A single turn carries every row of the set below to another of its rows. Some are shown first; where does it send the rows asked next?
z118: [ -9   1  -6  43 -11   7 -27  -4  26 -29  28   3  -4  -1   2  -5]
z386: [ -4  21   0 -36  -2  15 -12   4  10   6   6  11 -29 -12  13  -5]
z366: [-11  18  -5 -31  -6   8 -10   2  16   6   2  16 -36  -8  13  -2]
z875: [-55  17 -25 -17 -17  15   7  -2  10  -6  32   0  -5   4  25  -8]
z461: [  1  19   5 -43   0  16  -9   3  10  -3   7   7 -22 -10   9  -7]
z307: [ 14   1 -31  25  -6  45   8   0  32 -17   9  13 -15   0  -8   2]
z483: [-48  13 -29 -33  -7   9   0  -9  22 -12  19  -6  17  -6   4 -15]
z89: [-21   1  24 -17 -14  35   2 -15  28  -4   6  -5 -16  18 -14   8]
z955: [-13  23 -33  18   4   9   4   9  13  23  13   4  32 -32  -2 -15]
z981: [-18  19 -19  36 -11   1  33  10   9 -24  20   1  -2  -2 -11 -12]
z355: [ -6   0   4  29 -13  13 -28  -5  30 -29  37   1   8  17  -3  -4]
z805: [-28   1  19   3 -13  30   6 -11  22 -12  -1  -3 -36   5  -7   9]
z88: [-21   2   5  31  -7  -1  27  -8  16  -1  23   5  32  16   0  -2]
z320: [-12  19  -5  17 -15  13  33   9  12 -17  37   0  15  24 -15  -9]
z779: [ -1   4  -9  30   3  16 -45  -2  23  -3  25  -1  19 -22  10 -10]
z809: [  0   1   6  17  -8  20 -36  -7  30 -15  41  -2  26  15  -2  -6]
z864: [-42  16 -25 -31   2  12   5  -5  12 -22  19 -13  16 -19   9 -21]
z188: [-12   6   3  18   7   5  15  -8  13  13  20   0  51  -7   4  -8]
z139: [ 16   4 -36  24  -1  45   2   0  27  -6   2  12 -13 -16  -2   0]
z753: [ -6  20  -6   0 -11  23  19   6  15   9  43   2  39  24  -9  -9]
z222: [  0  16   5 -45  -1  11  -6  -2  17 -11   3   7 -21  -4   0  -9]
z802: [ 24   4 -29   5   3  57  -5  -2  31   4  13  10  11  -6  -6  -1]
z620: [-17  21 -33  36   0  -3  19  10   9  -4   8   3   7 -30  -4 -14]
z772: [-47  18 -19 -17 -10  19   9   3  -2 -15  32  -8  -5 -11  28 -12]
z453: [-16   2   7  19  -2   3  22 -11  18   6  24   2  48  11  -2  -6]
z129: [-26   5   9  10  -3  28  -1  -8  14  -4 -10  -5 -38 -25   2   5]
z845: [ -7  15   0 -41  -6   5  -6  -3  24 -11  -1  12 -28   0  -4  -7]
z249: [  1   4  -3  15   0  21 -46  -5  26  -2  34  -1  31  -6   3  -7]
z96: [-23   4   1  43  -5  -5  29  -7  10  -1  20   4  22   3   7  -2]
z469: [-14   9  -1  29   8   2  15  -5   4  12  16   1  40 -21  13  -7]
z676: [ 24   2 -23   4  -4  57   2  -3  33  -7  18  10   8  10 -11   1]
z136: [ 21   5 -35  16   5  52  -5   1  26   4   6  11   2 -18   1  -2]
z223: [-13   6  11 -22   6  41 -19 -13  21  20  -5  -9   3 -25  -2   0]
z112: [-55  13 -29 -25 -16  11   4  -7  21  -6  25  -1   5   7  11 -10]
z718: [-11  16  -6 -32  -9   5  -8  -2  23  -3  -2  15 -36  -3   2  -4]
z15: [-20   7  -4  42   3  -3  23  -4   4   6  15   4  25 -17  14  -5]
z146: [-19   8   6  -4   6  32 -14  -9  14  11 -15  -7 -17 -40   4   1]
z4: [ 20   1 -25  15  -8  50   8  -3  35 -16  16  11  -6  14 -12   1]
z381: [ -8   3 -11  44  -2   8 -37  -2  23 -17  21   1   1 -20   7  -8]
z404: [-15   4  20 -30  -2  42 -11 -15  29  13   5  -7   4   4 -12   4]
z963: [-41  18 -20 -23   0  18   7   1   0 -22  25 -14   4 -22  20 -18]
z406: [ -6  24 -21   1   0  22   3   9  15  30  30   4  47  -5  -4 -13]

z461 -> z222
z381 -> z779
Now these:
z320 -> z981
z4 -> z307
z146 -> z223
z772 -> z963
z88 -> z96

A single turn carries every row of the set below to another of its rows. Some are shown first; where does it send the rows asked next?
z818: [ -4  -6  10   0  13  30  19   5 -50  -1  14  19  33 -52  10   5 -26  14
  25  24 -27]
z925: [ 12  -7   6  20  14  32  15  22 -29  -8   9  10  28 -55  -3  20 -23  12
  -2   7  -6]
z87: [  6 -14 -34  16  31  15  -9  20 -46  26  15   2  38 -48 -13  18 -85 -27
 -11  19 -11]
z931: [  8   1  44   1  14  52  -4   8 -34  23  39  -8  27 -13 -20   1 -62  18
 -19  15   0]
z836: [-23   2  -4 -18  -4  22  20  -8 -30  -4   5  20  36 -22   0 -10 -34  14
   7  34  -6]
z199: [  0 -11 -23  29  34   8 -13  32 -49  14  14  -4  43 -46 -14  24 -73 -19
 -14  27   3]
z143: [-14   9  30 -22   8  48   6   4  -6   2  26   3  36 -13 -12   0 -61  22
 -10  43   1]
z323: [  2 -23  -6 -30  26  21   2  16 -18  35   9 -11  37 -42 -19 -28 -59 -20
 -32  64 -24]
z706: [ -1 -26   4 -21  18  14   6  24 -31  39  -9 -11  30 -30 -29 -25 -62   2
 -42  64 -22]
z299: [ 12   6  47 -11  18  52   9  -4 -33  24  24  -7  41 -24 -27  13 -66  18
 -15  27   4]
z397: [ -4 -10  -1   0  20  39  18   2 -45 -13  -2  17  26 -50  -4   2 -25   6
  22  38 -19]
z537: [ -1 -20 -11 -33  19  27  -4  18 -34  40  18 -10  24 -48 -19 -21 -68 -10
 -39  59 -27]
z857: [ 20 -11  25  26   0  35   6  18 -43  21  30  -2  20 -28 -15  11 -30   5
 -21  -4   5]
z242: [ 11 -14 -32  23  36   2 -10  16 -38  28  17  -4  43 -45   1  14 -75 -18
 -15  16   3]
z58: [-17 -27   9 -20  27  21   3   9 -56  48  16 -24  16 -51 -28  -6 -80 -11
 -33  27 -26]
z215: [ 13 -30 -18 -16  14   4  19   8 -54  33   3  12  38 -10 -15 -11 -50 -19
 -20  69 -25]
z31: [  3   0  49  -4   8  46   8  11 -27  17  33  -7  27 -18 -15   9 -56  25
 -20  15  -1]
z69: [ 14 -20 -16  15  27  12   7  26 -73  16  14  13  39 -31  -8  21 -71 -14
  -1  66 -14]
z698: [  5 -20 -15  -5  10   5  21  20 -48  21   7  14  26 -22 -15  -9 -60 -13
 -27  85 -20]
z66: [-28   0   2 -22   8  12  20  -6 -38   1   6  14  30 -15  -3  -1 -29  21
  13  39  -6]
z72: [-24  -4  10 -20   6  34  23  -3 -21 -11   7  20  36 -13  -8   5 -42  11
   8  48  -5]
z731: [  8  -9  37  27   4  32  26   8 -30  29  26  -2  32 -19 -23  15 -33   1
 -26   8  -5]
z101: [ 32 -22 -20   5  39  10   2  12 -71  24  11  10  42 -30  -3  14 -70 -12
   2  50 -22]
z524: [  4 -25 -29 -17  10  13   9  20 -49  34  15  11  33 -18 -20 -11 -60 -20
 -26  69 -26]
z607: [-28 -20   2  14  29  -4  -3  20 -48  27  13 -17  30 -37 -29  10 -72 -17
 -35   3  -4]
z747: [ 17 -12  -2  23  11  37  11  22 -35  -1   8   8  24 -57  -7   8 -15   1
   0  13  -5]
z43: [-15 -28  23 -21  42  22   5   9 -48  49  16 -30  30 -47 -22 -11 -77 -11
 -24  31 -24]
z267: [-28 -28   8  24  38   5  -6  13 -49  42   5 -22  32 -44 -16  16 -75 -10
 -27  15 -12]
z757: [-33  -5   5 -20  11  38  18 -12 -26  -5   4  18  30 -17 -13  -9 -45   9
  10  48 -10]
z989: [ 16 -23 -29   0  28  19   7  21 -71  29  16  13  38 -26 -11  14 -74 -20
   1  52 -29]
z110: [ -9  13  11 -28  10  32   0  -6  -7   2  12   2  46 -20 -17  -5 -56  20
 -12  41  15]
z156: [-22 -27  -4  13  28  -1   9   2 -46  47  19 -24  27 -33 -15   3 -73 -20
 -28   5  -4]
z926: [-17 -31  17  -7  40  19  -5  20 -34  44   2 -28  32 -50 -32 -11 -73   0
 -40  36 -20]
z987: [ 13  -8   8  22  12  44   8  22 -21   8  24  15  38 -60   4   5 -24   0
  -5  10 -18]
z34: [-19   6  21 -22  13  49  -4  -4 -10   6  24   2  34  -9 -17 -11 -65  14
 -13  40   4]
z849: [  6 -10  27  25  -4  42  18   9 -27  25  31   4  39 -25 -16   9 -31   0
 -31   1  -2]
z902: [ -4  13  14 -30   8  45   3  -6 -15   3  17   6  47 -26 -13 -11 -62  21
  -7  34   4]
z543: [ 11  -8  33  21   3  31  14  19 -34  13  25  -1  23 -33 -13  16 -30  15
 -25  -4   1]
z516: [ 16 -24  -9 -12  17   4   8  24 -54  29  -9   9  33 -16 -15 -12 -65  -2
 -18  76 -25]
z490: [ -8 -18 -15  36  31  -4 -13  19 -49  28   4  -2  36 -36   1  22 -75 -16
 -10  29  -7]
z278: [ 20 -14 -19  16  25   0 -10  26 -55  20  -1  13  38 -27   4  12 -75  -7
   1  61 -16]
z737: [ -2  -6   7   1  32  27  15  15 -44  -3  12  13  28 -50   4   9 -23  17
  28  28 -30]
z253: [ -6 -10   5  -3  17  34  24   7 -43 -17   1  21  34 -40  -5  17 -27  12
  19  33 -14]
z314: [-20 -23 -14   9  21   7   1   8 -47  41  15 -12  27 -44 -23   9 -79 -27
 -32   5  -9]
z443: [  7  -1  41  -7   8  57  14  -3 -41  23  26   0  45 -19 -24   4 -62  19
 -15  16  -2]
z176: [-19 -20  26 -18  37  13   1  17 -48  36  12 -20  20 -46 -36 -12 -78   0
 -38  27 -29]
z569: [ 13  -4   7  32  17  31  13  28 -12   9  23   8  30 -54  -5   9 -20  -2
  -6  13 -15]
z982: [ -1 -13   5 -24  24  15   4  22 -26  26   8  -5  22 -46 -26 -24 -70  -2
 -41  71 -28]

z101 -> z215
z857 -> z747
Now these:
z706 -> z926
z176 -> z607
z836 -> z902
z737 -> z66
z58 -> z314
z143 -> z31

